0: [112 123 104 105  69 105 132 132 102  91 110]
1: [114 148 130  79  96 107 132 151 136 117 104]
2: [131 165 142 144 124 129  91 122 108 135 124]
3: [142 112 107 122 111 111 163 116 161 115 153]
4: [136 123 105 109 109 145 140 134 104 111 135]
5: [173 127 123 195 173 131  84 166 142 143 121]
6: [125 153 160 138 178 120 125 154 139 154  64]
7: [ 91 147  98  99  90 118 122 146 159  86 131]
8: [137 158  96 142 167 151 108 171 115 147 132]
9: [ 77 142 157 136 162 102 127 106 170 118 121]
10: [157  93 154 114 156 108 106  73 119 112 204]
11: [141 127 136 151 110 151 111 119  66 158 114]
12: [ 83 132 146 110 160 110 162 103 131 151 116]
13: [107 138  91 158 147 147 123 184 136 105 102]
14: [114 117 112 122 123 131 152 145 128 121 123]
15: [108 148 108 130 109 148 120 140 111 115 118]
16: [129 125 148 114 151 113 130 111 151 121 140]
17: [165  98 135 119 144 146 159 145 136 166 154]
18: [162 127 102 150 105 133 118 116 155 131 163]
19: [176  90  99 122 148 166 156 164 139 144 147]
20: [160 129 113 135 131 133 128 150 113 129 104]
21: [127 141 112 121 113 126  98 157 150 105 106]
22: [165 122 120 135 128 143 128 139 185 127 159]
23: [110 145  83 136 106 135 137 154 110 122 116]
24: [146 125 101 150 137  61 131 143 181 107  79]
25: [ 78 150 125 107 151 102 146 137 166 109 103]
26: [118 158 120 148 122 143 108 154 131 109 107]
27: [182 126 118 100 148 150 100 157 124  91 138]
28: [171 114 137 156 131 129 111  89 134 122 156]
29: [109 109 133 139 128 102 141 134 117 130 112]
30: [145 105 138 140 112  98 138  96 146 131 143]
31: [153 120 122 118  85 144  92 151 156 100 143]
32: [102 120 151 136 134 100 149 112 155 171 115]
33: [ 79 131 148 113 157 108 164 108 133 146 118]
34: [115 140 146 135  96 134 126  87  86 119 130]
35: [105 108 122 121 161 145 135 148  87 158 140]
36: [152 132 116 110  84 164 127 160  95 154 133]
37: [ 93 147 163 115 155 113 103 133 124 105 138]
38: [135 128 131 131 140 138 145 170 136 138 107]
39: [137 121  92 143  88 136 134 114 109 118 156]
40: [123 108 132 124 112 136 132  91 130 130 177]
41: [164 135 108 173 164 165 119 185 129 134 123]
42: [156  96 142 152 114 105 127  85 111 127 149]
43: [114 127 123 156 115  97 142 117 100 138 112]
44: [119 124  96 144 169 146 161 121 137 154 144]
45: [118 117 129 144 154 131 163 114 127 137 124]
46: [124 123  93 109 107 155 132 172 113 121 129]
47: [129 148 119 138 132 102 112 112 141 100 121]
48: [131 118 137 162 154 106 117  69 112 172 140]
49: [ 86 126 136 125  95 121 154 127  69 120 114]
50: [177  88 104 130 144 155 168 159 143 151 152]
51: [126 104 144 117 126 142 144 116 102 171 132]
52: [168 124 101 135 119 118 124 110 171 116 170]
53: [155 126 101 165 102 170 134 164 132 147 137]
54: [ 93 144 128  98 118 128 151 166 118 122  69]
55: [129 151 145 108 150 135  85 121 142  99 122]
56: [ 97 124 141 136 132  99 145 113 150 170 123]
57: [128 137 122 127  76  95 115 118 109 133 109]
58: [105 117 111 102  69 107 129 132  93  88 110]
59: [111 132 143 119 159 138 126 118 137 133 161]
60: [128 111 137 108 133 118 163 126 141 162 130]
61: [132 142 131 129 123 124 102 113 105 138 120]
62: [132 143 127 115 133  90 128 129 137 132 110]
63: [146 152 132 103 151  97  91 129 174  80  78]
64: [130 119 108 122 107 115 159  79 119 119 165]
65: [ 89 140 184 120 175  76 119 127 159 137  87]
66: [124  97 154 122 102 100 163  63  91 163 140]
67: [171 121 110 132 105 169 119 132 146 132 167]
68: [160 117 119 152 108  94 137  97 184 128 140]
69: [153 147  93 168 160 147  95 163 146 112 124]
70: [113 117 140 114 165  97 150  95 189 112 149]
71: [197 114 130 133 130 106 120 121 168 129 107]
72: [119 126 159 100 100 131 119 136  78 145 121]
73: [107 137 111  98 103 128 136 135 130 111 143]
74: [116 150 115 136 116 133 116 155 160 143 127]
75: [173  91 104 123 142 161 168 153 145 146 154]
76: [133 118 180 118 141 118 103 120 172 128 137]
77: [152 107 125 144 110 118 165  92 111 149 156]
78: [152 151  89 129 131 162 134 166 110 146 121]
79: [ 97 147 167 131 147 116  92  73 106 121 125]
80: [167 121 125 136 142 130 138 122 110 148 123]
81: [114 114 141 106 102 151 152 143 113 157 158]
82: [ 97 123 124 108 160 144 161 134 141 136 147]
83: [111 147 112  92 102 133 114 140 151 101 131]
84: [136 139 113 118 118  96 106 133 163 100 108]
85: [140 142 143 140 121  95 104 144 128 134  85]
86: [137 125 121 130 139 139 104 138 154 115 159]
87: [146 130 108 156 136 157  91 108 132 107 187]
88: [104 125 128  99 114  93 152 135 133 124  89]
89: [161 103 105 131 107 170 143 194 101 131 115]
90: [100 143 160 153 147  86 117 124 130 148  95]
91: [ 79 124 155  82  79 115 135  95 143 113 137]
92: [117 137 134 130 126 110 147  99 129 155 127]
93: [106 160 111 123 116 139 119 130 141 125 113]
94: [135 128 144 143 155 126 110 144 178 126 144]
95: [134 137 117 116 114 101 110 139 159 100 111]
96: [141 124 116 148 135 163 131 111  96 140 144]
97: [166 117 108 144 118 131 125 145 159 108 128]
98: [148 151 142 127 160 125  81 145 113 135 141]
99: [127 119 153 126 137 104 109 121 110 131 126]
100: [157 120 137 110 155 143 134  93 140 116 155]
101: [130 125 127 141  86 149  99 137 105 109 138]
102: [117 130 136 131 106 141 139 130 108 129 117]
103: [ 90 108 142 110 102  77 138 108 101 129  97]
104: [ 96 171 103  96 111 134 122 155 142 112 109]
105: [111 140 126 104 125 121 127 110 174 103 143]
106: [183 139 145 139 204 111  96 140 196 116 106]
107: [171 130 136 165  66 148 120 110  89 132 134]
108: [120 131 114 105 102 137 141 113 128 129 140]
109: [118 116 148 104 107  85 135 107 152 116 127]
110: [161 127 145 125 141  96 131 141 165 120  96]
111: [136 139  88 116 113 134 102 151 119 131 144]
112: [114 108 152 134 139  84 147  88 177 132 160]
113: [123 126 111 126 126 148 144 129 152 116 136]
114: [102 118 141 119 175 125 137  98 157 116 145]
115: [124 114 134 135 144 150 148 100 110 125 146]
116: [134 132 124 107 112 138 109 130 127 116 154]
117: [123 141 119 116  73  91 119 122 102 133 108]
118: [128 126 128 119 156 154 135 102 117 124 137]
119: [ 96 108 148 115  78 123 129  63 112 154 186]
120: [132 133 147 140 160 109 124  99 186 109 148]
121: [ 84 132 174 121 156 122 143  88 121 134 107]
122: [143  97 111 135 120 146 125 135 126 122 178]
123: [135 134 122 108 123 123 111 131 157 112 170]
124: [ 96 129 121 136 131 120 141 116 131 134 163]
125: [190 131 110 144 157 152 121 160 153 138 133]
126: [133 151 152 118 124  95  93 137 127 102  87]
127: [109 135 128 145 134 110 133 135 132 125 105]
128: [147 137 127 120 137 169 113 124 158 122 163]
129: [108 110 115 113 135 187 150 153 116 148 165]
130: [148 140 122 113 134 168 105 124 160 123 162]
131: [127 154 140 129 150  89 120  87 142 116 103]
132: [162 148 111 156 141 114  51  99 128 105 135]
133: [165 146  89 129 119 167  68 183 153  84 137]
134: [114 138 169 126 156 109 127 118 122 138  96]
135: [163 139 117 135  90  84  81 149 111  86  78]
136: [153 156  69 149 116 146  93 186 169 116 132]
137: [149 135 152 131 157 133 133 140 145 150 122]
138: [108 169  66 174 121 120 104 151 126  94 113]
139: [149 115 158 137 110 140 111 105 107 153 137]
140: [112 114 104 126 128 123 154 144 121 118 129]
141: [176 122 112 179 165 124 103  93 109 138 147]
142: [121 141 144 128 155 127 154 150 102 140  65]
143: [142 142 122 141  88 138  81 140  89 125 133]
144: [208 111 118 175 114 137 118 150 121 137 112]
145: [132 137 107 125  89 165 110 197 145  95 113]
146: [107 146  80 148  96 138 112 126  92 124 128]
147: [120 122 122 140 148 131 157 115 125 139 139]
148: [122 136  99 138  96  97 108  90 112  97 147]
149: [117 129 117 110  93 126 132 121 127 128 124]
150: [120 148 101 120  84 102 110 137  90 103 107]
151: [ 96 142 136 146 135 101 111 145 158 115  93]
152: [158 150 101 119 116 144 116 153 112  86  96]
153: [ 68 122 151 108 130 126 166 116  69 173  87]
154: [151 126 135 138 140 150  94 135 106 155 144]
155: [138 131 113 120 138 151 101 177 118  96 123]
156: [ 89 143 152  93 121 128 109 110 126 123 139]
157: [154 111 138 155 134 123 122  85 133 137 142]
158: [ 96 152 147 127 123  94  92 114 135 116 109]
159: [ 87 127  98 131 101 132 161 162  97 137 109]
160: [197 114 172 150 142 118 124 123 141 126 105]
161: [134 112 136 103 123 138 127 135 113 122 135]
162: [157 141 119 142 101 156 149  97 102 145 133]
163: [152 124 133 128 162 151  86 118 127 142 146]
164: [158 139  94 117 124 184 111 213 101 120  99]
165: [108 118 127 118  97 106 118 114 182 103 168]
166: [190 147 115 152  48 122  74 115 100  89 120]
167: [132 137  97 123 113 130  94 158 130  92 118]
168: [111 129 119 119 126 169 103 105 144 119 211]
169: [142 131  86 151 100 170 120 154 135 126 154]
170: [110 118 129 133 146 161 168 128 135 144 118]
171: [102 136 130 117 128  75 132  52 141 115 152]
172: [164 154 135 142 175 126  71 145 160 118 125]
173: [123 119 129 112 109 143 156  93 114 120 158]
174: [169 137 137 153 116 164 109 156 131 141 128]
175: [122 131 111 129 113 127  82 107 113 105 165]
176: [132 148  97 134 117 133  92 159 139  86 117]
177: [138 108  93 147  92 164 121 121 143 107 188]
178: [129 138 116 119 112 119 123 156 182  93 138]
179: [163 121 132 133 142 136 147 114 141 149 144]
180: [123 134 160 121 109 114  88 139 118 120 122]
181: [199 119  96 157 139 138  91 139 142 122 168]
182: [140 145 117 133 136 118 127 147 162 120 114]
183: [ 60 137 116 161 145 118 162 113 124 165 121]
184: [137 137  94 113 114 154 116 205 106 105  95]
185: [146 123 155 129 149 109 102  96 117 131 109]
186: [162  93 135 120 149 148 152 147 137 165 148]
187: [126 118 155 148 155 154 112 112 105 140 147]
188: [137 122 137 115 140 123 128 138 126 136 104]
189: [116 127 126 135 217 150 120 165 163 153 121]
190: [135 117 132 113 159 162 120 118 147 132 176]
191: [151 153 196 138 150 101  79  97 157 132 123]
192: [149 118  85 123  96 102 130 132 168  88 122]
193: [117  84 198 125 153  96 174 135 142 161  88]
194: [125 105 143  90 146 167 181 128 111 136 112]
195: [123 113 144 134 153 156 148 109 111 124 143]
196: [187 114 175 123 145 132 121  80  98 147 150]
197: [152 130 156 120 143 100 120 101 144 117 126]
198: [159 146 132 114 151 144 106 158 144 140 111]
199: [147 106 195 120 154  84 152 126 109 148  84]
200: [151 135 151 144 213 137 126 161 155 154  87]
201: [153 118  50 145  89 129 149 133 163  98 144]
202: [136 135 112 125 133 149 110 176 122  91 125]
203: [186 113  98 134 132 154 115 141 135 114 176]
204: [147 116 145 147 183 139 127  90 149 156 164]
205: [113 121 133 104 116 110 115 122 133  91 149]
206: [163 129 138 143  87  84  80 116 117 105 127]
207: [ 86 135 137  94 127 129 180 119 143 131  85]
208: [131 116 120 145 102  90 114 108 179 139 150]
209: [122 109 128 116 194 129 144  94 155 145 158]
210: [138 148 143 137 103 139  77 107 125 123 157]
211: [ 92 148 111 131  92 131 121 106 125 106 144]
212: [124 144 126 120 123 104 133 113  98 125 108]
213: [120 119 154 149 140 127 161  92 121 152 136]
214: [116 118 120 141 151 126 157 116 133 143 129]
215: [127 112 152 123 128 122 161 135 122 144 120]
216: [145 118 162 124 137 102 140 108 140 151 115]
217: [117 122 129 125 118 127 144 119 135 114 133]
218: [110 119 142 129  99 123 144 117  98 169 126]
219: [109 150 110 130 108 147 112 137 109 115 105]
220: [108 136 157 101 112 134 146 179  98 141  84]
221: [125 134 131  90 102 149 131 151  89 139 124]
222: [117 125 122 140 151 132 155 116 125 135 134]
223: [151 155 137  99 148  92  93 131 173  83  75]
224: [104 140 149 119 118 120 118 104 103 131 138]
225: [ 85 125 137 112 105 121 166 159 143 140  67]
226: [119 130 122 128 141 148 146 106 129 135 103]
227: [ 61 150 152  84 122  75 121 138 163 112  87]
228: [119 119 144 132 148 151 148 105 107 130 145]
229: [132 124 126 114 115 141 110 135 133 121 152]
230: [188 135  99 166  91 147 117 126 123 121 148]
231: [ 97 136 153 121 114 107 127 140  60 142  73]
232: [ 95 112 154 121  93 113 154 112  83 149 102]
233: [101 116 149 109 169 151 153 179 140 148 111]
234: [110 114  87 138 114 143 156 107 141 133 187]
235: [ 81 140 203  99 144 118 120  70  75 178  98]
236: [159 144 136 110 159 150 105 158 138 140 120]
237: [125 126 116 115  79 126 112 105 118 112 182]
238: [116 130 116 117  98 125 133 122 122 129 123]
239: [117 135 149 107 150 134 149 119 137 127 110]
240: [ 99 108 113 134 131 161 137 119  92 158 177]
241: [ 89 134 116 142 135 123 154 164 143 128  97]
242: [ 66 124 156 108 131 120 175 122  70 169  88]
243: [131 146 102 119  94 137 112 123 126  92 135]
244: [120 109 157 131 144 124 186 122 122 193 101]
245: [117 128 130 137 210 151 127 153 161 150 119]
246: [118 135  95 111 109 147 134 181 127 117 119]
247: [122 120 131 107 135 150 116 125  85 159 134]
248: [147 140 115 145 132 147 118  99 107 118 128]
249: [ 97 125 135 117 112 127 167 162 139 141  69]
250: [101 112 158 116  92 115 156 111  79 145 110]
251: [160  89 128 138 160 122 137 170 197 123 141]
252: [110 141 122 105 144 169 119 158 118 138 135]
253: [128 152 143 125 156  85 123  83 140 113 110]
254: [113 113 132 119 145 119 180 112 135 131 120]
255: [129 124 157 112 128 116 112 101  99 126 128]
256: [ 62 159 182 129 171 103 152 131 149 158  75]
257: [124 136 125 118 129 108 141 114  93 126 108]
258: [ 84 127 160 115 123  93 142 136 134 142 107]
259: [118 117 107 140 129 102 150 143 148 143 119]
260: [116 131  76 146  95 151 122 109 113 104 181]
261: [ 86 114 135 161 167 165 127 147 121 134 131]
262: [138 118 125  99 129 156 134 138 150 117 158]
263: [162 127 160 105 133 141 115 108 118 143 162]
264: [146 128  82 124  58 136 111 176  90  94 109]
265: [113 141 114 143  80 124 116 145 107 102 115]
266: [162 134 115 133  93  93  89 154 104  94  76]
267: [ 93 126 162  68 148 118 129 122 153 112 148]
268: [118 121 132 125 122 125 148 125 139 116 135]
269: [159 126  90 169  45 108  98 153 117  85 133]
270: [143 121 140 110 149 146 136 121 122 122 103]
271: [110 132 119 140 135 109 133 124 128 124 103]
272: [140 152 143 142 109 139  85  99 132 127 154]
273: [176  95 104 121 134 144 141 119 147 142 176]
274: [134 122 173 123 144 142 125 147  86 163  90]
275: [128 141 113 113 108 124 117 158 185  90 136]
276: [139 139 141 113 116 133 148 163 107 137 100]
277: [125 101 162  94 122 103 108  81  75 144 155]
278: [119 117 148 106 120 119 109 119  96 133 133]
279: [135 143 127 131 178 108 138 113 158 141 100]
280: [138 149 130 129 124 111 110 121 125 134 103]
281: [ 86 128 166 107 111  95 114 110 126 135 134]
282: [130 107 140 114 131 120 164 132 136 156 117]
283: [150 125 138 157 154 167 144 134 116 143 112]
284: [104 143 126 108 124 118 129 108 181  96 140]
285: [138 145 102 139 154 155 140 178 132 123  79]
286: [ 80 138 132 106 107 154 123 167  89 106  77]
287: [168 114 107 150 111 113 145 115 169 127 144]
288: [147 101  82 144 146 171 134 182 116 137 135]
289: [107 121 115 155 130  83 151 120 142 126 100]
290: [117 119 165 114 124 115 107  88 103 116 122]
291: [124 128 115 126 123 150 144 124 157 116 142]
292: [146 152 192 136 152  99  76  91 159 130 122]
293: [173 120 123 135 116 120 125 127 175 116 158]
294: [201 118  91 141  97 155 115 127 123 135 151]
295: [133 111 166 106 178 122 157  88 155 163 153]
296: [ 92 154 143 122 120  82  95 114 130 111 107]
297: [166 136  90 123  88 158  81 152 126 103 165]
298: [141 131  98 123  91 103 129 170 132 111  81]
299: [ 91 130 170 104 155  89 173  96 163 129 102]
300: [126 141 118 142 116 123 133 136 117 132  89]
301: [145 128 147 120 112 128 117 153  88 148  96]
302: [139 149 110 134 122 150  93 158 174  94 144]
303: [104 130 125  99  77 108 168 182 134 128  77]
304: [134 125  80 156  81 182 102 157 109 115 167]
305: [178 123 123 162 125 113  91 112 110 127 139]
306: [138 117 122 138 158 121 100 131 130 123 141]
307: [120 113 158 154 149 122 147  98 111 160 110]
308: [102 109  95 137 116 142 155 113 140 138 185]
309: [111 140 104 140 117 128 127 157 148 108 124]
310: [142 133 114 156 140 138 129 140 132 138 130]
311: [135 149 145 143 106 131  78 108 132 129 154]
312: [162 128 107 151  94 144 108 139 104 139 128]
313: [166 143 115 130 130 165  82 146 102 147 139]
314: [139 147 102 128 113 126  98 162 131  94 111]
315: [107 148  90 148  95 134 120 116 123 120 138]
316: [115 125 118 115 123 162 108  99 148 116 209]
317: [117 100 131  76 151 113 190 141 179 106 119]
318: [120 129 143 134 129 166 137 123 101 142 149]
319: [162 127  68 157 101 153 150 163 163 114 144]
320: [118 140  89 120 107 202 134 147 116 142 166]
321: [159 109 108 123 153 157 121 138 134 138 171]
322: [104 125 148 109 120 104 159 162 138 126  92]
323: [129 117 134 117 151 105 129  99 178 121 135]
324: [102 129 127 150 105  98 119 103 138 137 139]
325: [145 127 134 108 131 108 112 108 168  98 130]
326: [141 145  92 153 151 152 126 153 167  95 138]
327: [163 100 150 113 158 117 105  72 111 113 193]
328: [127 148 115 123 112 119 120 148 179  88 140]
329: [ 79 126 192 109 150 107 138  48 158 152 167]

[ 81 143 137 110 143  97 143 124 145 109 103] 25 258 88
[163 116 116 143  98 129 115 153 103 137 123] 312 20 143
[118 121 148 109 109  87 141 105 154 117 127] 109 30 268
[107 129 128  96  76 107 174 187 127 131  75] 303 225 249
[131 112 146  99 146 162 180 129 105 138 104] 194 270 170
[ 97 163 106 106 116 130 126 154 143 112 123] 104 93 83
[168 130  99 145 106 127 117 111 148 127 166] 18 52 293
[172 118 117 140 143 135 138 126 115 145 129] 80 179 20
[109 109 115 113 137 186 151 151 121 147 166] 129 320 240
[123 136 164 124 155 101 116 131 128 154  83] 134 90 6
[159  97 143 158 123 107 125  91 109 129 155] 42 157 28
[134 100 147  94 120  89 131  98 156 117 155] 109 30 16
[137 106 123 115 111 139 127  88 129 135 184] 40 173 64
[118 101 133  78 147 125 187 145 180  99 117] 317 254 207
[145 134  79 128  62 138 113 186  93  96 112] 264 184 265
[147 126  98 138 179 150 146 124 150 144 145] 44 179 321
[158 131  99 157 112 125  97 127 151 117 153] 18 52 97
[115 126 134 129  80 129 168 110 101 166 121] 218 232 250
[104 134  95 135 113 173 121 143 100 136 158] 320 15 240
[153 142 100 132 129 139 123 161 126 119 108] 20 314 152
[117 156 129 115 160 154 130 161 124 102  84] 285 26 38
[ 96 107 154  96 154 140 167 121  98 136 119] 194 239 254
[185 134 146 139 216 118  99 134 191 113 105] 106 172 200
[187 107 101 172 133 128 129 141 121 155 130] 144 80 310
[152 133 114 135 107 154 149 105 109 148 131] 162 96 248
[101 140 154 125 141  95  98  69  97 131 140] 79 290 224
[ 82 135 127 130  90 105 146 117  96 130 125] 49 232 43
[152 139 153 119 153 105 116 104 141 115 124] 197 16 185
[ 94 142 156 119 138  92 101  73  97 126 144] 79 224 290
[136 155 106 134 157 147 140 177 134 126  80] 285 38 13
[121 115 133  89 142 144 149 145 173 121 142] 262 82 291
[149 105 126 146 111 116 162  90 113 154 143] 77 42 30
[185 131 102 139 148 151 126 156 158 139 136] 125 22 97
[138 127 139 116 146 126 134 148 135 137 104] 188 38 137
[111 118 143 120 164  98 148  92 176 109 139] 70 323 114
[151 121 148 129 148 109 106 101 123 125 104] 185 197 99
[135 112 137 126 154 116 136 102 182 118 141] 323 120 70
[149 102 122 145 116 118 163  90 114 156 145] 77 42 213
[105 136 135 152 122 142 147 136 111 153 123] 102 318 218
[121 128 131 126 131 119 151  94 132 137 125] 92 147 214
[144 138 107 146 127 143 125 131 118 138 136] 310 96 248
[122 146 104 117  87  99 103 133  87 103 103] 150 117 0
[133 108 113 132 115 153 112 117 127 132 188] 122 40 177
[ 91 168 102  98 110 133 119 152 146 115 114] 104 93 83
[ 93 142 130  94 119 132 155 167 113 117  70] 54 220 249
[157 130 114 136  86 128  80 122  90 124 152] 143 101 312
[159 132 105 172 173 163 111 177 130 137 122] 41 69 8
[137 137  99 156 152 152 121 147 169 103 139] 326 69 302
[152 133 134 153 147 167 145 131 114 150 118] 283 80 310
[150 123 106 164 107 172 132 154 136 150 137] 53 169 174
[136 112 128 137 161 120 103 131 127 128 139] 306 163 99
[124 130 125 138 162 131  99 146 132 143 123] 306 310 98
[205 120 134 134 121 100 123 123 168 125 103] 71 110 160
[107 114 134 135 128 104 144 130 118 141 112] 29 271 127
[118 139 132  98 145 168 123 158 115 137 135] 252 161 221
[153 106  86 144 154 171 139 187 127 131 133] 288 19 41
[136 123  93 143 102 132 136 117  96 136 131] 39 146 312
[131 123 132 123 139 123 164 147 113 141  78] 142 276 188
[164 123  63 158 103 163 140 169 160 114 145] 319 169 201
[101 134 122 150 104  98 115 117 138 131 137] 324 124 127
[130 150 147 131 181 118 119 154 142 150  64] 6 200 142
[ 71 135 124 159 148 105 162 112 130 165 113] 183 56 33
[117 132 114 162 119  94 141 120  95 142 112] 43 29 271
[185 116 180 129 142 138 124  89 102 151 146] 196 263 139
[119 131 101 141 101  96 108  90 111  96 147] 148 175 211
[121 125 149 131 136 168 126 123 110 146 152] 318 187 228
[ 77 136 132 106 106 147 127 161  88  97  81] 286 54 219
[125 103 135 118 195 135 143  93 153 138 159] 209 114 204
[146 147 123 141 125 148 107 105 105 118 130] 248 61 2
[116 129 116 158 119  98 139 125 100 142 113] 43 29 271
[121 130 131 135 109 145 132 128 120 126 123] 102 238 217
[ 87 129 160 116 118  98 139 134 139 145 108] 258 281 322
[ 97 117 127 107 152 150 162 132 127 121 140] 82 170 222
[122 116 149 104 121 116 108 120  93 127 138] 278 255 99
[156 135 105 162 166 169 115 181 131 135 127] 41 8 69
[134 139 117 133 135 120 129 157 164 119 110] 182 309 74
[144 131  82 126  64 135 106 184  95  90 107] 264 184 265
[141 114 102 120 108 108 163 118 171 121 156] 3 287 52
[114 123 127 119 109 105 117 112 184 100 166] 165 105 284
[162 137 118 133  95 152 152 103 101 145 138] 162 96 77
[126 101 147 113  96  99 164  56  84 163 143] 66 77 277
[109 126 130 116 145 158 173 137 136 143 118] 170 82 239
[108 114 145 111 159  99 150  96 185 114 146] 70 323 112
[ 83 111 133 167 162 161 129 156 121 133 130] 261 35 170
[ 94 131 136 112 104 122 121 103 103 133 159] 224 156 278
[ 96 144 118 157 145 115 143 167 159 138  83] 241 151 127
[152 124 117 126  84 150  95 146 153 100 143] 31 297 229
[131 146 128 113 134  98 128 130 137 131 113] 62 280 188
[106 151 126  87 102 110 127 139 140 115  98] 1 88 104
[115 126 115 160 119  83 150 118 136 115  92] 289 271 127
[114 155 128  89 101 105 127 135 131 120 104] 1 88 149
[122 128 141 137 132 164 137 122 107 145 157] 318 228 96
[121 143 144 128  99 131 120  86  92 117 131] 34 224 255
[169 120 103 137 117 118 131  99 168 108 169] 52 293 287
[167 117 117 132 112 165 113 109 125 132 175] 67 122 203
[131 112 175 119 144 113 101 124 175 128 145] 76 94 16
[120 128 115 135 117 125  87 117 111 104 160] 175 116 210
[128 109 139  90 141 164 188 134 110 139 109] 194 170 215
[157 122 134 111 151 145 132  99 133 114 150] 100 118 179
[102 142  78 153  97 138 109 134  91 121 131] 146 315 23
[148 162  98 115 112 133 100 149  98  93 100] 152 314 167
[168 115 108 147 119 110 145 119 163 130 150] 287 293 52
[ 79 141 148  90 111 124 116 107 123 121 138] 156 281 224
[127 128 156 147 134 128 160  93 122 156 131] 213 307 92
[ 89 151 137 124 150 108 123 108 165 128 125] 9 25 105
[106 136 132 125 127  74 133  57 143 116 150] 171 253 112
[115 112 140 112 104 151 148 139 115 161 155] 81 51 318
[133 143 103 134  88 159 110 194 128  95 114] 145 184 246
[120 107 141  94 144 161 185 132 104 135 114] 194 170 215
[121 123 168 119 140 131 120 109 138 129 132] 16 76 99
[152 106 121 143 111 119 163  90 111 158 149] 77 42 64
[ 92 137 114 149 132 126 154 151 141 124 103] 241 127 271
[137 138 137 110 123 138 148 166 109 134  93] 276 38 220
[ 73 134 158 131 169 105 130 113 164 123 114] 9 65 114
[131 115 135 105 121 141 129 139 115 123 145] 161 229 116
[126 117 106 106 107 143 146 140  99 111 131] 4 46 14
[ 90 128 162  70 153 120 129 120 151 115 148] 267 156 16
[146 135 108 154 136 160  93 110 139 112 183] 87 128 86
[126 115 137 103 118 143 130 141 106 122 143] 161 229 4
[146 122 135 152 111 160 110 108  74 164 124] 11 139 96
[145 131 147 134 159 131 141 137 147 154 125] 137 179 188
[137 136 142 108 127 135 148 163 123 139  98] 276 38 188
[166  97 139 128 115 142 138 155 120 116 136] 161 20 97
[ 77 155 127 104 154 100 152 141 167 114 103] 25 227 9
[ 98 107 128 121 161 142 140 142  89 158 138] 35 247 51
[192 113 101 158 137 132  93 130 140 123 176] 181 203 18
[142 102 145 140 113  86 136 101 150 136 150] 30 208 42
[ 78 132 161 102 136 123 123 144 110 151 113] 258 156 281
[147 128 133 137 133 147  98 143 106 156 145] 154 313 163
[114 137 134 132 125 104 132  94 126 150 126] 92 324 56
[120 109 112 112 138 134 136  89 137 116 172] 40 173 64
[122 138 114 138 116 127 138 144 114 129  91] 300 127 271
[ 95 124 169  93 163  89 174 101 172 122 101] 299 33 12
[192 116 169 150 138 121 128 117 144 131 112] 160 71 216
[206 120 133 136 127 101 120 119 177 126  99] 71 110 160
[119 126 133 126  83 133 173 107 102 168 126] 218 250 232
[171 115 133 151 132 124 104  86 135 131 158] 28 157 305
[123 132  94 105  78 107 147 143 127  86 109] 0 58 298
[119 114 152 151 155 149 117 107 105 135 144] 187 228 195
[138 127 125 144 154 148  95 150 157 106 147] 86 94 306
[152 146  91 170 152 145  85 173 148 111 123] 69 136 41
[173 140  95 117 113 179 112 219 102 117  93] 164 184 89
[104 135 108 140 115 124 133 152 148 111 127] 309 14 74
[127 109 125 123 107 138 126  94 132 132 179] 40 173 237
[152 121 157 132 154 113 106  97 121 125 109] 185 197 99
[ 77 145 147 130 157 105 153 141 162 122 100] 25 9 241
[ 64 154 154  80 117  77 118 138 158 109  81] 227 25 296
[101 135 126 143 111 102 116 104 136 134 138] 324 124 92
[168 121 108 145 114 130 129 144 163 109 120] 97 182 293
[133 148 120 138 124  99 112 115 142  97 120] 47 84 95
[169 115 121 127 114 163 108 112 129 132 174] 67 122 203
[153 120  50 146  93 129 143 130 166 101 140] 201 319 192
[134 119 131 117 158 110 137 103 180 115 139] 323 70 120
[ 77 147 204  96 143 121 118  74  72 185  95] 235 121 153
[156 120 176 134 102 158  93 109  85 144 152] 139 263 154
[150 124 141 121 157 143  93 124 129 145 150] 163 154 306
[139 145 149 106 154 132  81 123 144 103 119] 55 325 98
[120  89 199 119 165 100 174 133 140 164  86] 193 199 244
[133 102 141 119 143 166 120 121 140 149 181] 190 321 128
[167 121 152 106 122 149 164 160  96 161  98] 276 301 274
[130 110 141 120 128 144 146 116 103 172 132] 51 218 247
[102 116 140 121 174 123 133  91 156 119 145] 114 16 209
[ 89 127 167 107 111  96 116 113 114 129 132] 281 224 156
[100 143 127 121 135 139 121 138 135 117 119] 93 15 127
[135 133 113 119 184 131 138 133 147 134 108] 279 137 245
[165 142  88 129  90 163  82 147 126 108 169] 297 304 169
[115 124  98 141 175 139 166 126 131 150 138] 44 214 222
[150 117 134 136  99 126 110 127  98 108 131] 101 143 312
[108 111 136 121 142 119 175 111 142 136 120] 254 45 214
[174 125 119 190 175 132  81 174 151 143 125] 5 69 41
[154 121  91 128  96 101 128 134 171  87 121] 192 95 84
